(in the rows, 100 means zero)
A state moves one step at a time under one of 8 hidden systems, and each row is a state written as 22 numbers. Each run below is a few steps of one system.
Q, path 1, 8 rows:
85,60,154,131,97,85,133,109,110,114,88,137,117,49,98,88,88,82,118,64,84,95
103,154,38,83,97,100,78,56,84,119,134,80,98,125,119,103,98,106,79,138,95,115
102,36,145,104,129,94,119,137,98,74,55,98,100,113,84,89,122,133,122,83,96,88
90,135,92,115,76,100,105,34,108,126,144,120,124,61,122,103,74,65,86,98,100,104
106,89,69,82,133,86,86,135,69,99,83,74,76,150,86,108,129,160,112,115,91,95
90,90,161,130,94,104,139,68,137,86,89,117,128,68,112,77,90,65,93,71,101,95
100,120,34,78,107,81,62,88,66,132,144,99,97,127,103,128,80,122,119,122,89,102
94,77,148,120,114,100,144,128,112,84,40,84,93,100,99,59,137,119,83,91,88,100
C, path 2 (8 x 22):
125,62,114,106,80,82,84,154,47,118,94,95,128,101,88,108,51,91,103,59,108,101
84,143,80,101,109,111,116,90,143,111,96,122,60,77,102,75,151,84,91,137,69,131
119,61,116,69,69,120,69,113,81,63,95,69,129,127,99,114,58,99,100,100,146,76
92,109,99,133,106,84,121,125,100,145,105,147,73,38,85,95,130,86,104,82,71,127
105,134,78,65,81,134,76,93,118,59,97,54,93,145,106,107,100,105,76,133,135,80
104,51,141,122,106,81,109,146,96,109,91,141,108,67,78,108,84,85,133,52,91,100
86,180,54,94,75,112,95,86,120,117,114,83,79,104,117,90,105,84,65,136,94,107
125,34,135,80,115,105,87,148,93,60,70,97,110,132,81,100,89,102,128,87,109,101
H, path 3, 8 rows:
106,157,53,109,113,84,80,98,116,126,148,137,86,105,89,128,83,69,120,90,79,121
75,108,115,96,92,94,114,152,121,80,51,55,97,151,106,77,82,125,96,102,90,67
127,81,126,105,94,98,100,88,106,106,110,137,132,79,106,76,66,31,106,87,80,150
82,88,58,51,75,109,71,120,79,114,91,75,76,109,110,89,106,131,102,167,91,98
134,63,151,118,106,122,125,82,83,74,75,95,118,74,94,85,137,95,68,74,133,114
87,108,59,83,95,106,67,75,106,113,155,136,76,66,87,149,107,105,131,119,114,88
101,133,107,134,106,94,124,135,85,95,70,58,89,124,89,107,123,141,64,62,123,66
102,119,113,114,123,97,101,83,159,83,128,150,105,102,91,115,78,47,136,76,84,113
C, path 4, 8 rows:
90,58,147,81,76,139,107,96,127,53,71,91,96,74,97,95,123,105,95,115,140,71
120,126,79,124,80,95,81,118,70,132,139,125,95,57,78,142,88,79,92,59,126,102
79,135,85,92,110,110,106,147,140,79,69,80,51,130,86,101,139,129,102,119,96,78
111,99,143,114,81,104,102,110,128,75,103,110,136,106,98,107,40,46,106,54,117,88
86,128,51,86,92,80,83,145,96,146,108,115,72,102,101,89,88,89,115,130,50,130
117,76,138,78,86,131,110,106,116,58,52,69,112,121,112,56,107,81,73,123,111,114
113,68,94,90,77,104,73,96,80,126,138,150,105,38,91,120,84,64,122,101,106,124
94,123,77,92,79,118,102,135,79,107,71,62,59,90,95,92,152,138,59,129,117,91
Q, path 5 (8 x 22):
151,86,123,120,98,113,99,131,79,100,95,127,96,61,73,104,124,61,80,62,120,142
72,129,71,67,73,133,75,84,141,80,121,100,68,88,98,126,111,103,108,144,126,69
130,95,119,126,91,97,99,166,67,95,80,86,101,101,71,121,95,103,81,41,134,88
85,155,86,96,95,118,95,95,172,89,121,133,70,89,95,107,105,52,112,116,90,109
104,91,95,81,65,100,74,168,72,95,79,59,106,135,95,108,55,110,95,94,121,73
118,109,115,107,96,114,106,125,133,104,94,144,83,61,87,78,116,35,98,99,80,152
94,95,74,49,54,129,58,105,92,85,107,68,97,111,108,113,76,107,95,146,133,76
133,77,126,121,100,108,106,152,81,104,81,125,82,54,68,103,135,83,88,64,115,127
M, path 6 (8 x 22):
126,86,129,138,156,86,138,63,85,91,89,103,117,111,95,90,142,121,88,62,95,116
63,106,90,99,107,83,98,37,120,103,142,109,126,112,120,124,60,117,134,103,92,60
110,99,96,129,137,56,122,120,57,127,80,79,117,141,103,83,96,138,94,70,66,107
84,94,120,95,123,96,118,31,145,84,108,116,129,119,128,73,83,78,121,120,67,112
92,56,89,89,91,68,91,103,35,135,101,78,133,114,117,92,60,138,109,106,84,90
110,86,115,115,140,96,135,39,98,105,91,111,109,90,115,62,151,108,87,113,72,139
83,61,102,82,97,96,87,42,79,91,127,85,136,111,117,124,69,138,120,108,123,56
105,101,99,147,144,62,134,86,62,138,102,112,104,89,96,97,133,136,94,62,75,112
H, path 7 (8 x 22):
48,133,109,105,92,95,115,74,170,90,112,109,107,108,117,101,63,87,126,106,83,60
124,95,88,108,107,64,93,137,52,127,93,82,131,146,105,85,53,97,97,77,72,122
73,85,114,80,103,110,120,80,144,96,76,112,90,90,121,49,121,87,110,153,57,125
124,51,101,75,78,106,75,69,40,99,113,75,143,104,115,104,69,111,89,109,130,98
94,83,93,111,128,98,118,93,88,123,96,127,64,53,87,96,176,133,103,115,85,120
96,124,100,104,98,116,98,38,109,68,127,75,120,116,107,134,96,122,85,88,149,53
97,100,95,137,138,58,110,138,88,130,111,133,88,97,75,126,102,121,134,50,75,95
69,169,91,109,92,98,120,73,152,96,99,77,105,131,128,78,80,86,83,114,80,83
Y, path 8:
77,105,108,116,87,115,129,56,109,120,102,116,83,28,110,83,152,106,76,121,101,104
129,95,81,90,124,107,74,74,69,70,123,78,108,139,86,146,110,138,101,86,147,77
65,110,120,146,118,75,135,117,128,122,100,137,80,61,86,113,117,113,123,60,80,76
115,170,72,107,103,95,92,89,107,90,112,65,116,166,111,107,67,89,75,86,106,94
83,56,124,95,119,73,109,147,120,105,75,125,102,114,97,78,75,94,151,99,48,108
102,128,94,95,57,111,105,64,88,118,100,73,127,92,137,58,77,67,52,127,95,124
118,28,92,57,127,104,76,102,75,87,96,111,93,113,91,99,124,126,135,137,91,123
81,100,126,126,72,115,131,52,96,112,102,99,106,31,113,94,128,109,65,95,127,79
Y, path 9:
56,40,114,67,65,105,96,90,98,110,93,101,108,64,119,85,81,119,125,145,91,74
147,100,88,112,104,111,101,79,41,115,102,90,101,74,94,94,150,106,51,95,123,139
76,85,101,87,126,114,95,62,143,65,122,123,79,94,87,138,131,129,140,112,119,63
100,126,105,149,90,78,117,121,62,126,102,81,113,90,91,123,86,122,73,38,123,66
103,149,75,104,146,88,98,105,152,89,114,125,76,146,89,106,107,79,127,99,64,122
72,85,131,99,64,89,112,126,107,96,70,67,134,125,123,75,35,97,99,92,93,64
134,96,78,90,107,91,88,103,74,133,109,126,104,92,104,70,100,60,97,119,60,174
71,67,111,59,80,129,99,70,117,72,78,73,98,99,120,78,117,127,99,159,110,77
P, path 10:
133,82,101,96,74,91,80,108,41,111,107,73,148,121,110,99,41,86,81,78,117,107
86,93,86,97,130,98,110,98,121,118,99,142,58,67,90,87,159,108,123,132,60,132
104,81,119,88,70,120,94,67,78,71,96,53,137,114,116,106,74,118,74,98,151,59
116,105,83,128,136,76,99,129,87,131,120,149,74,76,69,125,127,100,125,67,79,127
68,137,100,93,81,119,117,65,130,76,84,51,100,123,126,86,107,125,69,128,117,58
135,78,116,117,125,76,89,137,90,98,110,132,119,119,76,120,65,71,132,45,92,120
49,140,76,94,75,100,117,77,127,129,98,91,80,79,129,71,109,108,87,150,69,92
151,50,123,81,117,105,82,110,73,64,85,86,134,147,92,95,79,88,106,84,115,122
M, path 11, 8 rows:
130,79,68,82,90,109,78,94,26,123,107,82,95,81,97,104,133,129,71,123,122,121
94,82,130,112,123,123,122,61,127,68,97,115,83,66,86,116,163,124,101,95,130,80
97,134,82,125,91,89,88,89,83,109,142,96,111,99,89,156,71,114,98,54,137,56
96,144,86,127,150,75,119,131,133,100,90,110,70,141,84,103,123,113,116,77,65,103
86,114,124,94,77,98,102,107,143,79,91,86,133,139,120,82,30,59,108,93,89,83
110,79,78,83,94,78,84,144,66,144,94,115,99,98,103,70,78,82,114,122,51,149
95,77,118,71,80,132,111,71,109,81,68,76,102,90,122,53,129,99,71,156,102,116
124,40,107,88,85,112,75,83,49,103,124,117,115,53,87,130,102,107,108,92,139,100
T, path 12 (8 x 22):
90,100,127,79,76,142,100,98,146,42,78,75,91,106,98,103,112,99,87,117,144,64
125,90,91,115,83,87,77,137,57,132,130,129,105,62,76,136,74,79,108,56,115,108
74,167,75,99,90,117,110,114,146,96,86,86,52,101,100,93,141,104,78,131,96,91
130,77,131,99,95,105,81,138,107,62,98,103,124,128,79,122,54,69,117,55,129,89
74,130,70,100,70,94,97,125,108,151,112,129,71,50,103,87,99,73,101,126,65,124
130,106,106,74,94,132,86,128,112,48,66,58,96,153,94,89,108,94,75,113,129,104
97,53,120,99,77,103,88,123,98,116,116,152,97,31,82,117,86,71,132,87,103,106
104,161,58,91,66,122,89,107,87,109,98,58,76,103,107,96,121,106,45,129,122,100
V, path 13 (8 x 22):
114,108,125,114,63,125,116,62,78,90,90,64,130,79,117,85,102,93,39,90,145,90
119,86,69,91,139,91,69,110,94,102,136,145,74,99,67,147,120,108,148,93,98,113
61,134,119,126,72,104,136,97,113,101,73,58,98,91,115,89,109,132,62,91,118,47
144,109,96,106,142,89,81,109,112,82,123,133,111,140,79,120,79,58,127,64,91,136
32,107,98,91,70,90,118,118,126,122,77,84,84,88,121,75,89,128,108,138,69,62
162,92,113,101,108,106,93,95,72,86,93,92,136,128,102,77,83,56,73,80,104,154
55,67,84,67,89,105,88,93,118,114,112,130,71,59,101,106,116,121,142,153,81,87
137,108,108,119,81,110,106,92,44,101,89,56,127,102,105,96,104,106,39,73,141,103
T, path 14, 8 rows:
111,94,65,94,88,82,88,84,45,158,122,111,113,76,116,81,90,92,90,124,70,145
97,79,112,80,122,123,113,85,113,61,63,71,82,123,100,82,158,142,90,135,110,91
108,59,126,118,90,95,98,62,69,106,132,121,139,60,98,129,74,98,109,60,132,80
81,156,47,115,117,83,107,91,86,137,114,89,66,103,102,110,140,145,84,115,83,94
102,94,145,118,132,98,121,92,141,49,82,90,121,146,94,107,88,104,114,59,112,69
84,108,75,107,93,65,92,89,87,152,138,133,119,84,114,101,50,78,126,98,58,115
101,113,93,84,119,102,115,109,108,86,56,59,90,154,115,54,127,122,79,137,72,117
114,24,145,88,104,106,96,69,99,79,107,130,139,79,101,99,78,78,131,92,108,108
P, path 15, 8 rows:
73,133,78,92,48,122,96,101,88,111,97,64,79,70,108,108,116,127,59,126,137,61
153,103,110,111,130,112,89,141,104,64,93,113,87,122,61,124,122,79,100,57,127,122
45,147,93,103,56,109,104,114,150,110,108,104,75,68,104,112,83,91,102,111,104,54
149,120,92,93,98,105,81,153,84,85,79,75,107,154,91,87,78,66,77,87,103,135
65,87,117,82,75,117,102,114,158,98,95,139,76,52,99,87,102,66,129,131,80,101
132,94,82,73,54,116,66,120,46,106,98,62,119,108,107,95,71,89,63,114,131,113
107,75,108,94,115,118,100,127,119,94,90,142,55,53,70,105,161,95,118,111,98,124
98,122,94,92,48,129,83,88,88,86,110,62,109,88,104,125,84,107,63,99,162,56
V, path 16 (8 x 22):
117,146,102,139,85,97,125,63,71,123,105,76,128,88,117,85,98,91,38,70,115,107
102,74,83,76,155,93,82,93,124,74,115,127,81,138,82,126,120,124,159,115,84,102
64,109,130,133,60,87,134,91,90,124,86,75,131,73,124,83,65,108,71,75,104,59
141,113,65,91,154,89,82,83,98,97,124,124,97,145,90,103,113,83,120,104,70,156
44,61,131,90,72,100,121,91,112,98,75,79,111,82,123,81,87,138,110,123,98,46
153,115,84,119,116,88,90,75,57,121,131,115,128,103,98,103,89,65,80,71,98,152
54,76,90,75,117,102,105,84,124,90,93,98,70,101,104,102,137,157,132,147,86,66
131,101,129,135,88,94,112,80,65,102,107,87,149,96,105,104,66,81,67,42,130,96

Name the system that made each run.
path 17, 2 rows:
90,94,147,110,95,110,140,53,124,77,70,75,133,107,131,54,97,90,71,104,96,96
110,66,67,87,124,73,70,77,58,129,146,130,116,104,97,128,78,115,142,102,82,113
	Q
path 18 (2 x 22):
85,118,104,98,87,80,97,152,120,96,79,76,115,157,107,86,36,86,113,88,77,82
100,94,110,91,94,94,111,122,117,119,76,119,101,93,114,45,89,53,102,126,45,154
	V
path 19, 2 rows:
112,114,80,83,77,114,95,50,62,107,103,52,127,116,132,75,95,109,51,133,114,110
116,29,118,97,142,95,100,89,77,94,103,136,96,77,79,115,141,128,135,94,100,114
	C
path 20, 2 rows:
88,51,125,74,61,106,78,140,114,93,99,123,112,77,95,105,45,64,137,102,102,90
110,133,65,100,72,107,98,120,65,143,91,88,75,69,105,74,130,93,53,127,90,138
	M
path 21 (2 x 22):
130,45,99,83,92,108,66,136,60,106,115,131,91,62,69,129,105,93,122,91,123,117
76,151,88,114,79,123,121,86,123,106,94,87,63,61,103,98,153,114,59,118,119,82
	M
path 22:
80,163,103,109,103,101,119,115,164,79,79,83,91,147,109,78,86,79,92,101,78,92
100,87,116,84,82,90,86,131,123,97,96,111,128,124,110,80,28,48,127,98,71,114
	P
path 23, 2 rows:
86,68,107,76,103,90,106,88,84,91,70,54,127,151,129,61,80,134,99,134,79,90
110,44,123,105,114,90,115,50,72,121,107,130,128,60,114,75,112,93,107,106,77,136
	H
path 24 (2 x 22):
81,125,109,139,125,86,123,96,142,113,119,152,76,61,81,121,123,90,124,67,84,95
86,153,73,95,86,93,92,101,103,93,100,47,111,163,116,105,63,118,81,103,108,64
	Q
path 25 (2 x 22):
107,103,93,114,95,78,121,82,54,146,88,82,127,98,129,50,95,101,64,110,64,137
106,42,106,69,142,107,92,46,110,71,112,122,106,113,102,102,123,117,141,132,92,113
	P
path 26:
80,86,105,104,112,67,99,69,98,105,124,99,147,137,119,112,33,110,135,81,82,72
82,104,87,116,121,62,127,99,80,149,84,99,105,109,121,55,104,118,99,114,34,128
	H
path 27:
85,37,101,66,63,113,71,107,70,102,109,103,101,59,95,123,90,125,122,122,130,69
130,135,89,131,108,110,116,91,72,115,101,97,79,68,86,103,165,109,50,82,122,122
	H
path 28:
147,72,118,92,103,122,105,107,65,81,61,71,106,108,99,65,140,99,58,110,116,139
90,62,105,76,86,127,81,67,116,88,129,140,87,42,89,129,119,94,129,122,127,89
	H
path 29:
97,74,135,89,59,117,96,136,128,98,88,132,102,52,97,82,73,40,110,103,96,117
116,105,56,57,58,124,58,115,68,116,111,87,86,86,103,97,99,87,79,149,114,125
	P
path 30, 2 rows:
88,141,90,98,57,105,102,58,106,114,115,78,131,101,137,74,55,66,67,119,96,102
132,41,90,75,135,88,79,134,61,103,88,113,93,121,83,93,119,117,128,113,77,141
	C
